Turns, then the turns between two rows, first turn first; the first pair answered
turn zelum:
-.05 -.05  .17  .19  .02 -.17  .10  .09  .02  ->  -.07  .05  .23  .14  .07 -.15  .08  .00  .00
 .13  .06  .07  .06  .25 -.10 -.07 -.16 -.23  ->   .08  .13 -.07 -.01  .13 -.09 -.12 -.28 -.23
-.03 -.34 -.21  .00 -.05 -.15 -.05  .35  .15  ->   .07 -.32  .08  .03  .22 -.07 -.03  .38  .10
-.07 -.04 -.09  .00 -.25 -.03 -.04 -.08 -.03  ->  -.03 -.12 -.07 -.01 -.21 -.05  .02  .12  .04
turn kof:
-.09  .24  .09  .38 -.16  .05  .06 -.01 -.17  ->   .05  .11  .07  .37 -.05  .21  .00 -.03 -.25
 .06  .26  .41 -.06  .32  .25 -.08 -.19 -.12  ->  -.16  .12  .32  .23 -.20 -.42  .17  .08  .02
 .11 -.11  .12 -.03  .25  .13 -.04  .11  .01  ->  -.15  .12  .13 -.09  .02 -.06  .08  .16  .19
-.08  .30 -.07 -.30 -.04  .26 -.05 -.02  .28  ->   .12 -.22 -.18  .11 -.31 -.20  .05  .19  .12
turn veliz:
-.26  .23  .41 -.06  .19 -.10  .24  .27  .14  ->  -.26  .23  .40 -.03  .12 -.17  .24  .28  .13
 .11 -.15 -.04  .03  .07  .02 -.07 -.01 -.09  ->   .10 -.10 -.07  .03  .04 -.02 -.04  .01 -.10
 .14 -.16 -.16 -.07  .11  .20 -.09  .00 -.01  ->   .16 -.28 -.22  .04 -.06  .02 -.02  .12 -.02
Pairs:
Between the rows of a pair lie 2 to 3 turns.
-.21  .36 -.26 -.38 -.42  .15 -.20 -.25 -.02  ->   .15 -.18 -.29 -.37  .06  .47 -.06  .40  .07 : zelum, zelum, kof
-.14  .13  .05 -.22  .17  .15  .16  .27  .28  ->  -.21  .31 -.03 -.27  .04  .16  .03 -.02  .22 : zelum, zelum, zelum
-.09  .25  .12 -.14  .30  .38 -.16 -.02  .02  ->  -.06 -.24 -.03  .32 -.15 -.26  .03  .36 -.01 : zelum, kof, zelum
 .07 -.19  .00  .28 -.29 -.22 -.10  .05 -.10  ->   .04  .12 -.14 -.06 -.10  .27 -.27 -.24 -.03 : kof, zelum
-.11  .24  .20  .00 -.01 -.19  .06 -.30 -.04  ->  -.14  .02 -.13  .03 -.25 -.29  .11 -.09  .09 : zelum, zelum
-.14  .08  .00 -.21  .17  .19  .10  .19  .25  ->  -.08  .04  .25 -.06  .26  .05  .12  .26  .15 : kof, zelum, kof
-.17  .26 -.31 -.18 -.19  .11  .00 -.06  .08  ->   .25 -.24  .06  .14  .20  .07  .01  .21 -.18 : kof, zelum, zelum
 .04 -.12 -.17 -.18  .45  .32 -.05  .14  .01  ->  -.31  .22 -.13 -.30  .30  .17  .05  .15  .18 : kof, kof, kof
-.05 -.32 -.48  .00 -.39 -.07 -.09  .06  .06  ->  -.27 -.01 -.42 -.17 -.43 -.05 -.05 -.03  .18 : kof, kof
-.15  .14  .49  .08 -.03 -.22  .01  .03 -.13  ->  -.07  .11  .16  .09 -.28 -.12 -.21 -.33 -.24 : kof, zelum, zelum
-.11  .35  .06 -.25  .11  .14 -.10 -.34 -.07  ->   .14 -.28 -.47 -.08 -.11  .16 -.08  .03 -.02 : zelum, zelum, kof
-.15  .26 -.07 -.15  .04  .21  .00 -.16  .09  ->   .03 -.27 -.32  .12 -.20 -.06  .05  .04  .01 : zelum, kof
 .00 -.17  .06  .11 -.03 -.06  .11  .12 -.03  ->  -.11  .10 -.06 -.08 -.04  .16  .01 -.12  .01 : kof, zelum, zelum
 .10 -.17 -.25  .00 -.11  .13 -.05  .08  .11  ->  -.15  .18  .08 -.07 -.01  .05  .08  .14  .22 : zelum, zelum, kof
 .02  .26  .14 -.07 -.05 -.16  .27  .43  .08  ->  -.06  .51  .13 -.15 -.07 -.07  .16  .01 -.03 : zelum, zelum, zelum
-.02 -.25 -.37 -.04 -.24 -.03  .06  .30  .16  ->  -.02  .05  .03 -.25  .26  .28  .10  .32  .19 : zelum, kof
-.17  .26  .28 -.20  .16  .14  .00  .09  .06  ->   .02 -.21  .05  .18 -.22 -.29  .01  .21 -.12 : zelum, kof
-.12  .06 -.29 -.01 -.25 -.35 -.06 -.26 -.05  ->   .03 -.29 -.09  .09  .02 -.37  .15  .32  .05 : zelum, zelum
 .15  .00  .05  .14  .09  .07 -.15 -.09 -.05  ->  -.10  .09 -.05  .11 -.15 -.09  .01  .04  .17 : kof, zelum, zelum
-.14  .16  .17 -.02 -.02 -.23  .11 -.07 -.10  ->  -.07  .17  .13 -.07  .01 -.14 -.01 -.21 -.20 : kof, zelum, kof
-.17  .18 -.26 -.06 -.33 -.11 -.22 -.45  .02  ->   .22 -.23 -.41 -.10  .00  .32 -.28 -.20 -.04 : zelum, kof
 .05 -.20 -.04  .06 -.28 -.28 -.12 -.20 -.06  ->   .02  .02 -.17 -.22 -.06  .18 -.23 -.28  .03 : zelum, kof, zelum
-.01  .03  .24  .15 -.04 -.27  .04 -.06 -.08  ->  -.15  .22  .14  .03 -.14 -.21  .01 -.20 -.03 : kof, kof, zelum
 .00  .10 -.01 -.25  .12 -.01  .18  .26  .15  ->  -.05  .32 -.01 -.30  .08  .01  .09 -.01  .10 : zelum, zelum, zelum
-.05  .00 -.07  .06 -.21 -.22 -.05 -.23 -.09  ->   .12 -.01 -.10 -.07  .09  .17 -.14 -.20 -.13 : zelum, kof
-.10  .14  .21 -.28  .17  .21 -.23 -.16  .09  ->  -.08 -.29 -.11  .03 -.34 -.27 -.16  .02  .04 : zelum, kof
-.24  .20 -.15 -.18 -.25  .02 -.16 -.03  .29  ->  -.07 -.03  .25 -.07  .14  .07  .00  .39  .26 : zelum, zelum, zelum
-.24  .31 -.14 -.32  .08  .27 -.04 -.15 -.03  ->   .14 -.07 -.17 -.17  .24  .38 -.15 -.12 -.25 : kof, kof
-.19  .39  .21 -.21  .13  .11  .11  .12  .12  ->   .21 -.38 -.20  .17 -.17 -.10  .05  .26 -.11 : zelum, zelum, kof
 .04 -.10  .02  .12  .04 -.02 -.07 -.30 -.15  ->   .02 -.19 -.17  .13 -.11 -.08 -.04 -.17 -.06 : zelum, zelum
-.21  .33  .05 -.22  .06 -.14 -.20  .03  .03  ->   .11 -.15  .10  .11  .11 -.31 -.22  .15 -.22 : kof, zelum
-.03 -.44  .03  .18  .10 -.04 -.06  .17 -.09  ->  -.42  .18  .13 -.14  .02  .04 -.09 -.17  .09 : zelum, kof, zelum
 .13  .21  .13 -.13  .21  .15 -.14 -.35 -.19  ->   .00 -.03 -.42 -.12 -.28 -.03 -.09 -.20 -.01 : zelum, zelum
-.12  .25  .02 -.03 -.03  .06 -.05 -.33 -.06  ->  -.06 -.18 -.16  .09 -.05 -.06  .17  .29  .12 : zelum, zelum, zelum
-.05  .04 -.35 -.02 -.40 -.12 -.14 -.27 -.04  ->   .24 -.44 -.31  .09 -.08  .04 -.07  .17 -.06 : kof, zelum, zelum
-.02 -.07 -.19 -.02 -.10 -.01 -.02  .09  .02  ->   .06  .01  .09 -.04  .17  .07  .00  .02 -.08 : zelum, zelum, zelum
-.09  .03 -.01 -.15  .16  .13  .14  .25  .17  ->  -.16  .26 -.06 -.21  .06  .18  .01 -.08  .11 : zelum, zelum, zelum
-.02  .05 -.20 -.18 -.13  .29 -.09 -.01  .07  ->   .04 -.14 -.06 -.05 -.06  .14  .06  .31  .12 : zelum, kof, zelum
-.24  .19 -.03 -.05 -.13 -.09 -.06 -.04  .10  ->  -.19  .19 -.05 -.17  .03  .14 -.08  .01  .12 : zelum, kof, kof
 .13 -.44 -.37 -.18 -.19  .07 -.09  .12  .11  ->   .01 -.21 -.17 -.39  .11  .29  .00  .26  .25 : kof, zelum, zelum
